One turn or mirror swaps these rows in pairs. Which row does each one swap with?
tuzol: 0	-19	-5	7	5	0	-52	-3	8	4	2	5	28	-14	-24	10	-5	12	-26	-3	-18	5
nazoz: 8	-6	-20	7	6	21	-3	-23	40	-10	-36	-14	1	15	-4	-32	20	0	-15	13	0	5
sipo: 8	-3	-17	7	-1	18	-8	-22	45	-14	-29	-17	-3	9	-9	-35	17	-1	-18	15	-7	10
resar: 5	-10	-26	14	-15	25	8	15	-8	8	8	14	5	25	30	-24	-19	10	13	-16	0	-10
Pil: -8	20	6	6	5	6	-16	27	-10	-7	-10	15	25	13	12	26	9	10	33	4	-10	-17
foni: -16	11	-7	-13	16	-25	-17	16	-11	16	6	0	0	-27	-4	26	-10	-10	17	20	1	-28
tati: 10	-10	-3	13	8	1	48	-7	1	-2	-12	-22	-12	-7	7	0	31	19	17	12	-10	-9
dek: 8	-19	-13	17	6	-13	-38	-10	1	11	-15	10	29	-5	-16	9	-27	0	-7	-17	-16	11
pekag: 4	-14	43	-1	4	-5	7	-3	4	-2	5	-9	-14	-17	11	0	-21	9	21	1	-11	39
fubi: -11	8	-27	13	-11	-19	12	4	-13	27	15	-5	5	4	-22	3	-23	-12	-13	11	17	-17
nisa: -10	9	27	0	-15	13	-20	2	-14	-3	0	16	-7	-42	-5	15	5	-16	-11	26	14	21
kel: 14	-12	-16	9	2	23	3	-24	38	-8	-25	-16	7	11	-13	-31	20	4	-15	6	-7	9
zaf: 19	35	-5	-4	-18	15	23	11	3	-9	0	-4	5	21	21	-6	-14	-23	-16	15	19	1
Vusa: -42	-33	6	14	-22	13	-19	19	14	-3	21	19	-24	0	-12	-2	0	-2	10	13	8	1
lub: -7	-16	-5	-1	7	3	-52	11	4	8	3	12	22	-14	-23	19	-5	2	-23	-8	-10	-9
givi: -14	17	-6	-9	15	-27	-20	17	-9	11	1	-1	1	-20	-9	31	-1	-1	20	12	8	-29
gemu: -13	-1	14	46	11	15	-30	-8	18	-6	-11	-14	-22	-11	-3	-32	-3	-11	3	27	16	8
vav: 30	22	-5	-7	-14	10	28	-18	-21	15	-12	2	4	5	23	-5	11	-12	-13	-4	6	21
bege: 6	-27	29	-21	15	-1	28	-4	10	-4	-12	-8	-9	-16	17	0	-19	-6	9	-5	-15	32
bune: -10	12	-15	-6	20	-22	-9	15	-12	13	14	-2	-7	-33	-12	23	-11	0	8	16	9	-25
vegi: 11	-8	-11	21	-1	21	7	14	-3	18	5	5	7	23	38	-34	-15	6	18	-18	-3	-9
tazus: -37	-31	15	10	-20	18	-19	20	17	-5	18	16	-26	1	-18	3	7	0	3	14	10	0
fozev: 19	-8	9	2	4	-11	42	-6	9	-11	-10	-30	-9	4	9	1	25	19	20	22	-7	-4
fip: -12	47	10	-5	18	-2	-23	-1	7	22	-29	5	-18	4	8	2	-4	1	10	-10	22	7
ramet: 3	-13	44	4	10	-1	11	-10	14	-13	3	-10	-19	-8	10	-5	-11	11	27	4	-7	40
beza: -2	41	10	-6	15	7	-23	10	21	21	-12	-1	-16	-10	4	22	20	9	-8	-19	24	-3
Gofuv: 1	-1	-10	20	7	14	-18	-17	45	-16	-32	-14	-5	4	-10	-34	18	4	-16	15	3	5
zabug: -17	17	-9	-3	9	-29	-8	15	-15	11	18	-3	-12	-13	-15	18	-4	-15	0	16	18	-26
niso: -6	-19	-11	4	9	-5	-53	-2	-1	4	-6	6	26	-9	-31	10	-17	-5	-16	-8	-10	0
debul: 19	8	-13	29	2	-1	2	-4	-11	4	-40	9	7	10	-19	-6	-34	10	22	-13	10	20
gogon: -18	10	-3	-7	17	-28	-12	13	-20	9	19	-2	-7	-30	-11	21	-6	0	12	18	11	-24
fivi: 9	-20	-19	-10	-3	17	18	-21	34	-13	-21	-13	13	7	-21	-20	8	-2	-20	-6	-16	5
lome: 4	10	5	-1	-7	-10	19	20	31	-29	8	-17	-9	29	8	5	4	-13	16	32	-1	8
bet: -14	17	18	-22	-13	8	-21	-1	0	-7	2	28	-32	-27	-10	13	-6	12	-7	20	17	9
Vod: 7	-20	-10	12	6	-5	-49	-1	-3	11	-11	8	28	-2	-24	12	-19	3	-11	-13	-17	10
zoso: -8	-10	-6	-3	10	12	-49	-1	6	9	7	0	24	-11	-24	13	4	4	-26	-16	-7	-12
disak: 12	-3	-24	-13	-13	15	13	10	-3	14	8	19	0	33	17	-20	-14	18	9	-22	0	-15
kol: 10	-2	-1	7	0	-4	51	-8	-3	0	-12	-22	-11	2	0	-1	32	21	16	14	1	-3
ges: 0	-10	43	9	10	-10	11	-13	7	-5	-1	-12	-13	-1	15	0	-17	5	19	0	-11	45
ruvez: 9	-9	6	12	-3	3	52	-8	-5	-10	-5	-6	-2	-8	1	-3	26	29	23	14	-8	-9
lami: -13	45	3	-7	21	-5	-21	2	1	25	-23	2	-24	13	7	8	-3	-2	16	-18	22	4
puruz: -30	-15	-2	29	-26	23	-12	27	18	-12	11	15	-28	5	-17	2	-10	5	0	13	22	8
muzom: 17	-4	5	9	3	0	44	-3	10	-4	-11	-24	-13	7	2	5	31	23	13	22	-2	-1
bas: 22	7	-15	38	5	-8	-4	-11	-12	13	-29	5	8	11	-11	-10	-40	8	16	-19	3	15
Zata: -11	1	33	22	-22	29	-8	14	-11	-13	1	20	19	-12	4	28	2	-9	11	15	6	9
Muko: -12	-15	10	28	-7	24	25	-9	-9	1	-2	-3	16	-19	-3	-19	15	28	4	32	0	-19
Gal: -9	49	1	-6	10	6	-14	2	7	29	-28	-3	-25	8	7	4	10	-1	11	-14	22	3
Tad: -28	-6	7	27	-21	13	-10	34	21	-6	-5	12	-23	-1	-29	-1	-20	2	6	13	27	10
Sel: 12	1	-27	-5	-10	15	15	15	-3	10	4	14	-2	37	18	-26	-7	27	3	-19	6	-8
Moset: 15	-14	-21	-8	-1	15	18	-15	40	-12	-23	-17	5	12	-10	-29	19	4	-19	4	-21	10
Tasa: -5	1	13	46	15	14	-33	-4	16	-5	9	-18	-15	-10	6	-32	-4	-19	8	23	12	7
nir: 13	-5	6	-8	-9	8	19	-25	-14	19	-4	10	-20	22	31	2	18	-8	-3	-13	-13	13
Lato: 4	-15	-26	-6	-3	11	0	-23	33	-2	-36	-13	6	14	-13	-29	15	-6	-24	6	-14	4
Sal: 8	-25	-7	11	7	-9	-47	0	3	5	2	10	30	-7	-21	17	-25	5	-16	-5	-9	11

zoso pairs with -> fivi
bege pairs with -> beza
bas pairs with -> gemu
givi pairs with -> fozev
Zata pairs with -> zaf
bet pairs with -> nir
tuzol pairs with -> Lato
Tad pairs with -> vegi

One turn or mirror swaps these rows in pairs. Which row does each one swap with?
vita: 17	5	31	14	-15	-4	2	-6	-41	-14	18	8	4	5	-7	8	-1	8
Fev: 9	-12	3	-9	7	-11	15	22	-28	-7	11	2	-4	15	-32	-17	7	15
digap: 1	-1	4	-30	-3	-9	-13	-12	-16	-2	0	11	29	-37	20	-11	-6	10
nem: 14	33	0	13	6	-12	10	-23	5	-37	-15	21	14	-15	-11	-10	3	1
nuvak: 21	12	26	11	-1	-5	2	16	-3	-27	7	-6	-27	2	-18	17	21	6
fik: -28	9	1	8	2	5	14	-29	19	34	22	32	21	-6	-1	16	14	-9
Vokud: -20	-16	5	23	10	26	-10	-29	10	4	7	-12	-21	-6	-23	5	-2	-3
mer: -20	12	-19	26	21	6	-18	32	23	-12	16	23	-6	-18	-6	3	0	21
Fofom: -20	25	21	-28	-2	5	32	-35	18	6	-16	25	1	-16	-22	3	-9	-9
sed: -34	9	38	3	-6	12	-6	-4	-10	12	-8	16	27	-2	3	34	-23	13
kunen: -14	-15	25	40	1	-20	1	11	-7	16	24	29	-11	-15	-3	8	1	-13
setob: -29	-29	9	-28	-3	-2	7	-25	-20	15	-21	21	-4	-22	-23	11	5	-16
Visur: 3	14	35	6	-18	-6	0	-7	-28	-24	25	12	-9	15	-22	-5	6	4
muba: 7	19	5	-4	-2	-16	21	-25	5	-32	-29	16	30	-8	-1	-4	7	5
zizo: 11	35	-6	19	1	-3	12	-12	17	-36	-18	22	14	-19	-3	-6	-4	3
nulit: -27	8	-14	-17	2	-20	13	24	21	-15	-25	10	-24	-17	-18	-15	-6	-11
rubep: -22	-7	10	31	-2	-15	7	-9	5	32	25	29	-1	-18	9	15	1	-23
bagal: -24	12	-16	-30	0	-14	7	29	24	-15	-21	7	-19	-12	-15	-11	-2	-13
gugug: -31	8	40	-5	-9	8	-4	-3	-5	14	-14	14	24	-6	7	42	-12	19
rul: -35	21	24	5	-8	-7	-10	9	20	-35	15	17	8	19	-24	-13	7	1
toso: -29	23	24	9	-15	-10	-7	8	12	-38	22	13	-5	17	-23	-8	8	-2
kuza: -41	-4	-9	0	17	4	-6	18	27	4	20	21	-3	-20	-4	6	17	42
deg: -32	12	-3	-39	4	-16	11	15	26	-5	-25	-1	-18	-24	-19	-8	5	-7
nifut: -25	-29	8	-17	-2	8	2	-20	-22	19	-17	22	-18	-18	-15	19	-5	-21
gop: 0	22	-12	-12	1	35	1	0	-31	12	-13	14	11	8	-22	22	14	18
lazem: -14	-25	16	-12	7	7	2	-18	-27	14	-14	16	-25	-25	-19	8	-9	-26
Dag: -40	-9	-14	4	12	-2	-8	23	33	2	13	21	-13	-10	0	2	16	33
labe: -13	25	27	-28	0	-13	-4	15	-1	-9	-21	5	33	-13	5	26	7	28
Tiveb: -23	7	-8	-11	-5	-15	11	32	3	-15	-23	9	-27	-23	-22	-20	-16	-9
Kobak: 13	23	14	10	13	6	24	-3	12	-19	-2	1	-27	8	-37	3	19	9
ris: 7	15	-13	-4	-13	25	-10	12	-40	-6	-9	11	4	13	-21	15	6	10
Deleg: -4	11	-14	-4	0	35	2	-10	-24	9	-6	16	14	15	-25	28	20	12
fet: -2	24	12	-30	-7	-17	-2	15	5	-17	-9	3	32	-3	1	9	22	31
Navi: 6	2	6	-34	-4	-18	-5	-5	-14	-2	-7	14	32	-39	16	-2	-3	3
Voka: 17	25	1	38	18	6	1	1	10	-30	-5	24	3	-12	-2	-2	-9	12
lav: -19	18	4	-5	21	21	-14	22	-11	-21	-8	17	-21	-19	-46	19	-10	-6
Lik: -48	0	-8	-21	-2	-12	-2	10	25	14	15	15	-1	-17	10	3	18	35
sisuf: -21	7	-10	33	23	15	-12	25	22	-12	12	25	-10	-15	-9	6	-6	25
Tifog: -13	-21	22	-6	1	5	1	-11	-24	11	-10	11	-34	-23	-24	12	-14	-24
Fuvuf: -22	20	2	2	5	13	-1	13	44	16	-19	-11	9	-22	-4	3	8	-18
Gom: 9	-8	6	-1	12	-18	14	26	-23	3	7	1	5	17	-32	-19	9	8
Muveg: 1	35	5	-21	0	18	-13	-21	-2	4	-10	3	4	-37	1	40	8	-1
pezev: -17	3	16	34	-2	-14	9	-4	7	30	32	32	3	-21	-2	10	1	-14
zavo: -6	-11	21	32	6	-25	0	26	-13	7	26	21	-26	-14	-3	7	11	-1
gaker: -14	-32	14	-12	3	5	8	-25	-24	11	-15	19	-18	-15	-12	20	-14	-21
sen: -27	11	-11	-33	8	-19	10	18	21	-5	-26	2	-20	-20	-22	-15	-2	-8
lugaz: -33	0	3	-28	-7	-23	0	-1	19	21	14	15	-2	-21	19	11	24	29
Lapez: -11	27	-17	-13	4	23	1	-21	-3	20	7	15	26	13	-10	23	26	10
mupi: -20	0	6	14	2	5	19	-32	12	36	21	30	18	-4	3	14	12	-3
lovo: -48	1	-5	-24	2	-11	-3	3	26	19	13	18	9	-15	13	15	20	30
zape: 2	23	18	-33	-14	-5	3	-20	3	3	-2	-10	5	-18	14	38	19	13
gefi: -10	-10	22	43	1	-16	1	15	-3	7	27	31	-20	-11	-5	5	-3	-8

gefi pairs with -> lovo
Muveg pairs with -> Kobak
muba pairs with -> ris
Dag pairs with -> rubep
Lapez pairs with -> Voka
setob pairs with -> Tiveb

